Each row is where one point has got to under a steady rotation. How many steps took it there?
The counts run from 0 to 361.
[-12   6   7 -28   0   2  24  25  41   5 -32  15 -14  19   1   3  25 -12
 -24  10   9  10   6  -3  12   6  -6  -8 -10   3  16   1  24 -14 -25  20
  30   3 -36 -14   3   3  29 -14 -12 -50  -8  28  34  28   6 -17  25 -29
 -17  12  -4  27 -23 -11  -1 -19 -25] -> 14
[-31  -2  14 -20 -10  -5  12  26  18  16 -37  36 -26  11   3  -5  31  -4
  -6   2   2  -5  18 -14   7 -16  -6  -1 -10  13  30  -5  12 -14 -25  12
  25 -10  -9  -8  16   2  17  -9  -9 -58  -8  20  19  29  20 -15  23 -37
  12  20 -15  18  -2 -28   3 -12 -18] -> 9
[  2   3  -9 -30  12  15  14 -12  45  17 -30  10   2  26   9  19  48  24
 -20  21  11  -2  20   3  14   4 -21 -31  -9 -10  -5   4  25 -32 -23 -12
  11   4 -20 -22   7 -17  14   1  -6 -46  19   8  27  13   7   6  16 -20
  15   1  -7  20   3 -19  21 -20 -25] -> 115
[ 19  -8 -17 -33  18   7  29 -15  34  10 -47  -2   3  21   5   8  46  27
 -34   7   8  -1  26   7  15   4 -26 -29  -7   3   8   8  27 -26 -15  -5
   2  12 -19 -12   4 -14  36  12  -3 -38  21   2  24  13   8   2  20 -28
  17   5 -12  12  -6 -16  15 -14 -24] -> 134
[  3 -17  -1 -28  -1   5  26  -4  43   9 -49  17   2  27   6  17  45  23
 -17   7  24 -15  42   8  12  -3 -21 -11 -13   2  -5  -3  17 -18 -20  -5
   5  -2 -14  -3  12  -8  20  13  -9 -31  -3 -11  26  19  21   1  11 -34
  22  14 -14  11  -9 -25  10 -19  -6] -> 210
[-15 -21  10 -19 -14   1  20 -11  41   3 -27  23  -2  -4 -22  -3  25  16
 -36  19   7  -6  40   1   1 -21 -13 -12  -9  20  17   4  31 -31 -34   1
  10  16 -21  -4  17   7  16   5 -21 -22   3 -11  18  12  22  -3  25 -33
  -8  18   0  34 -11  -3  22  -2   3] -> 261
[ -4 -12  -8 -33   5   9  31   9  46   3 -35   6  -3  16  -1  12  29   6
 -25  14  10  -8   8  18  11  12 -14   2 -20  -9   5   2  23 -23 -25   4
  15  19 -28 -20  -3   1  31   9  -8 -34   2  10  42  39  20 -17  17 -24
 -12   8   6  37 -32  -5   6 -16 -22] -> 206
[-14  14   2 -24   3  -3   2  12  33  29 -37  18   8  18  -3   4  25  32
   2 -13  19  -3  27   7   3   2 -13 -12 -30 -16   9  11  26 -32 -20   3
  13   3 -20   2   3 -13  22  17   0 -49   5  37  29  11  16 -17  21 -11
  14  16  -4  15  12 -21  26   1 -20] -> 98
[-21 -13   0 -29 -11   8  19  -6  47  18 -32  13   7  11   2  12  37  22
 -24  16  26   3  47   9  18  -9 -16 -17 -15   4   8   7  25 -37 -21   1
   3  -6 -35   6  20   3  13  13 -22 -30  -5  -2  26  -6  22   1  17 -25
   3  23  -1  19  -1 -13  20 -11   1] -> 94
[-17   1  10 -14  -1   4  30  -7  27  22 -31  20   1  11  -7  10  14  24
  -6  10  20 -10  37 -19   1  -2 -13 -27 -13 -11  10   9   6 -31 -26  -8
  39   8 -18 -29  15  -9  12   1 -11 -59  27  15   5  10  14  14  12 -31
  17  -6  -1  10   6 -16  27  -5 -37] -> 102
[-10  18   1 -16  17  -1  19   9  22  25 -44  11   1  10   2   4  26  23
  -5  -9  15  -1  28  -3   5  10 -13 -13 -16 -20  16   8  17 -36 -16   0
  31   9 -11 -12  12 -15  31  -6   5 -58  22  41  21  12   7 -12  21 -23
  11   4   4   7   8 -16  17 -14 -37] -> 309
[  0  -7  -1 -19   1   0  25 -20  30  16 -46  28  -7  16  -7  -5  33  37
 -24   5   8 -12  27  -7   7  -7  -5 -16   3  17   8  18  17 -21 -28   5
  16  10  -5 -23  20 -20  20  14  -8 -47  27  -5   1  25  18   4  10 -33
  25   3 -18  15  14 -29   7  -4 -24] -> 63
[  5   2  -7 -23  16   0  17 -13  36  22 -46  15   6  24   1  -3  42  30
 -36   9  21 -10  35   3   3  15 -18 -18  -7   5  -2  14  18 -23 -27   7
  21  15  -4 -19   9 -21  27  -2  -5 -39  38  16  13  17   8  -5  13 -19
  17   0  -4   6  11 -15  21  -2 -17] -> 250
[ -3 -11  10 -21 -11  10   6  -3  50  22 -34   7   1  17  11  20  42  30
 -31  15  27   2  34  -6  10  -4   1 -22  -3  24   5  -3  23 -31 -15  -7
   2  -4 -14  -4  18   2  23   6 -15 -45 -12   0  28  -8  -3   2  29 -25
   2  19  -4  14  -3 -27  16  -5  -5] -> 171
[-14 -12  -1 -29  -8  -4  -1  -2  43  19 -32  23   0  14  -2   2  43  26
 -23  14  13  -7  28  20   5   0 -13  -6 -22  14  17   5  48 -32 -17   2
  -7  12 -16  10   3  -2  13  18  -7 -32  -5   7  30  16  18 -26  29 -14
  11  24 -10  29   6 -21  23   9  -1] -> 266
[ 14  -8 -16 -17  -1  -3  27 -21  52  10 -35  15   2  21   3   6  33  47
 -27  19  25 -10  22   2  -3  10 -15 -25  -9  13   2  13  24 -30 -22   1
  10  12 -19 -23   7  -9  32  24  -1 -31   7  -3  19  24  16  -5  10 -25
   7   3 -12  23  -1 -17   4 -10 -15] -> 57
[-16  -5  15 -26  -8 -14   7  12  41   8 -16  14   1  -6 -10   0  30  -9
 -26   8   7   9  22  -5   8 -14 -17 -26 -17  -2  29 -17  38 -41 -23  -3
  13   3 -25  15  12   4  19  -5 -11 -43  -5  22  31  17  14 -29  24 -32
 -20  18   3  31  -8  -7  18 -16 -23] -> 317
[ -2   5  -9 -21   4  -5  16  -5  46  10 -29   9   9   9  -5  -2  19  40
 -26  18  14  -6  22  11  -6  10  -9 -11 -22  -3   7  14  34 -33 -30  -4
  18  23 -22 -12   0  -2  28  24  -1 -34   5  19  29  34  14 -24  23 -11
 -13  10   2  36 -16  -4  20   5 -20] -> 264
[ -7  -3   1 -26  -3  -4   7   8  36   5 -27   1  -2   5   6  16  50  16
 -18   6   7  11  14  -2   9 -16 -24 -17 -16   8  28  -5  38 -41   1  -1
  -3   3 -16  -1   9   3  28  11   2 -30 -12  12  35  15  10 -28  31 -36
  -6  18  -3  29 -13 -16   7 -22 -24] -> 131
[  1 -13   6 -18  -7   9  23 -15  31  12 -26  16 -21   8 -10   2  25  11
 -25  22  -8  -7  21 -17   7 -12 -14 -36  -3   8  12  -2  14 -32 -23 -11
  26  20 -12 -26  12 -10  13 -12  -7 -45  21  -2  10  22   8   1   9 -41
  -4  -6  -4  28  -7 -21  14 -21 -36] -> 333
[  1  -2  -6 -32   5   9  40 -10  37   6 -32   1  18  19   6  12  32  14
 -35   8  13   3  25   3  20  -4 -16 -32  -5  -4   9  11  24 -27 -23   9
  18   0 -44 -13  17  -1  23   6 -20 -42   8   7  30   3  15   7  19 -17
  -1  17  -3  16 -10   4  15 -26 -19] -> 301
[  3  -7   0 -18   0   8  14 -19  41  16 -42  32  -5  13 -11   7  37  11
 -28  12   2 -18  38  -7   2  13 -16 -18 -10   1  -1   3  13 -29 -31  -1
  22  12  -5 -18   2 -24  23 -11  -9 -44  31   3  12  23  12  -5   2 -38
  20  -6  -8  16  12 -29  18 -13 -21] -> 44
[-17 -11   4 -17 -11   6  37  12  30   3 -35  27 -16  15  -4   5  21  11
 -29  12  15 -10  31 -24   7 -19  -9 -16   0  15  21   3   2 -27 -25  11
  36  -4 -20 -26  19   3  14  -1 -16 -45  -1   1   8  13  20  12  13 -39
  11  10 -11   7 -13 -17  -4 -27 -16] -> 11
[  6 -13 -10 -22   7   5  18 -14  58  12 -33  15  14  16   5  10  36  17
 -39   5  25 -12  37   4   6  23 -27 -27 -13  -7 -11   2  18 -26 -26   5
  17  15 -21  -5   0  -5  25   1  -3 -27  19  13  32  24   6 -11   2 -20
   4   1  -3  16  -9  -2  14 -14 -10] -> 38
[-12 -11   5 -18 -15   7   5  -9  45  20 -41  17  -2   8  -4  15  47  31
 -14  17  17 -10  39   3   3  -6  -7   2 -21  19  10   6  38 -34 -12   1
 -10   7  -8  -7  21   2  18  15  -6 -23  -4 -12  27  18  19 -12  24 -27
  20  13 -11  26   9 -32  21  -1  -5] -> 267
[-10  10  10 -12  -6 -18  14  19  23  10 -29  24 -14   8 -16 -15  10  13
 -39  -2  10   3  16  -9   1   4  -9 -21  -9  16  29   1  24 -32 -30  21
  33  19 -22  -6   9  -3  27  -7  -2 -50   3  37  10  31  11 -24  18 -26
 -17  14  -6  17  -9  -8   3 -17 -21] -> 239
[  2  -2  -4 -37   1  -8  11  14  44  12 -32  16   5  23   5   8  29   3
 -25   8  14  12   6  13   7  15  -9 -21 -19   0  12  -4  31 -18 -22  15
   9   5 -33   0   3  -2  38  -5  -9 -44 -11  26  36  32   6 -26  14 -19
 -15  18   1  31 -12 -13 -11 -10 -15] -> 226
[-18   6   2 -18  -2   8  34  -6  24  20 -55  15  -6   9   2   3  21  34
 -14   6  20 -11  39  -9   4 -13 -15  -9  -6  11  19  16   5 -26 -13  11
  30   5  -5 -29  24 -13  28   9 -13 -44  19   8   2   6  23  10  16 -29
  25   3 -11   5   9 -26  17  -7 -16] -> 82
[ -9   5   3 -22   7  -3  19  16  31  17 -45   9 -12  23  -3   6  30  25
   8   2  13 -16  16   3  -1  19 -11  -2 -31 -16   8  -2  15 -23 -22   5
  23   5 -10 -18  -1 -12  33   6  10 -51  -1  32  20  31   6 -28  15 -28
  20   2  -9  17  -5 -36   5 -13 -26] -> 213
[-17   5   2 -29   5  -2  37  12  18  11 -33  16  -4  10  -7  -9  16  -2
 -29   3 -11  14   6   0  14 -13 -11 -21  -6  -8  27  13  16 -18 -30  16
  29  11 -42 -16  12   2  18  -4 -23 -57  14  28  21  27  16  -6  15 -24
  -9  15  -5  25 -12  -1  10 -14 -32] -> 296
[ -6 -12  -4 -28  -9   8  34 -10  38   2 -28   9   5  20   0  10  25  20
 -33  21   8   5  25   3  17 -20 -11 -21 -12  12  12  11  21 -32 -21  -2
   8   8 -38 -18  14   7  16  14 -26 -40   0 -16  22  22  22   5  13 -25
  -4  19 -17  34  -8  -5   9 -15 -10] -> 281
[-21 -15   9 -11  -2  13  21   8  29  18 -45  26 -19  11  -3   5  40   9
  -8   6  12 -24  37 -22  10 -19 -20   5   0  13  16  -2   9 -24 -18  -4
  20   1   7 -18  18  -7  14   3  -1 -34  13  -5  14  10  15   1  26 -47
  26   5  -9   7 -10 -27  22 -13 -22] -> 197
[ -7 -14  19 -15 -12  -4  16  -2  22  19 -47  15  -8   5  -1   0  26  27
  -7  -6  10 -16  44 -17   2 -11  -6 -23 -14  26  23  -2   6 -36 -17  -8
  24  -1   0 -10  25  -5  26  -1  -7 -48  -2   7   3   3  12  -6  20 -43
  14  13 -14  10   8 -36  18   4 -11] -> 158
[  0 -15   2 -22  -6   4  39  -9  19   3 -48   9 -19  14  -5  -7  25   0
 -41  12  -8  -5  21  -8  18 -22  -6 -21   8  23  27   7  12 -25 -23  -4
  21  18 -14 -22  20  -5  18 -10 -18 -49  26  -5   4  21   9   8  16 -38
  -1  12  -9  23 -13 -18  20  -9 -26] -> 352
[ -2 -14   0 -28 -10  -1  38  -9  30   6 -31  21 -12  10  -8  -6  29  13
 -42  24  -4   3  26  -8  15 -26  -9 -13   5  27  30  11  17 -25 -25  10
  16  15 -29 -19  18  -1  16   0 -24 -37  17 -10   6  21  12  -3  16 -34
   2  10 -10  33  -6 -10   7 -11 -14] -> 69
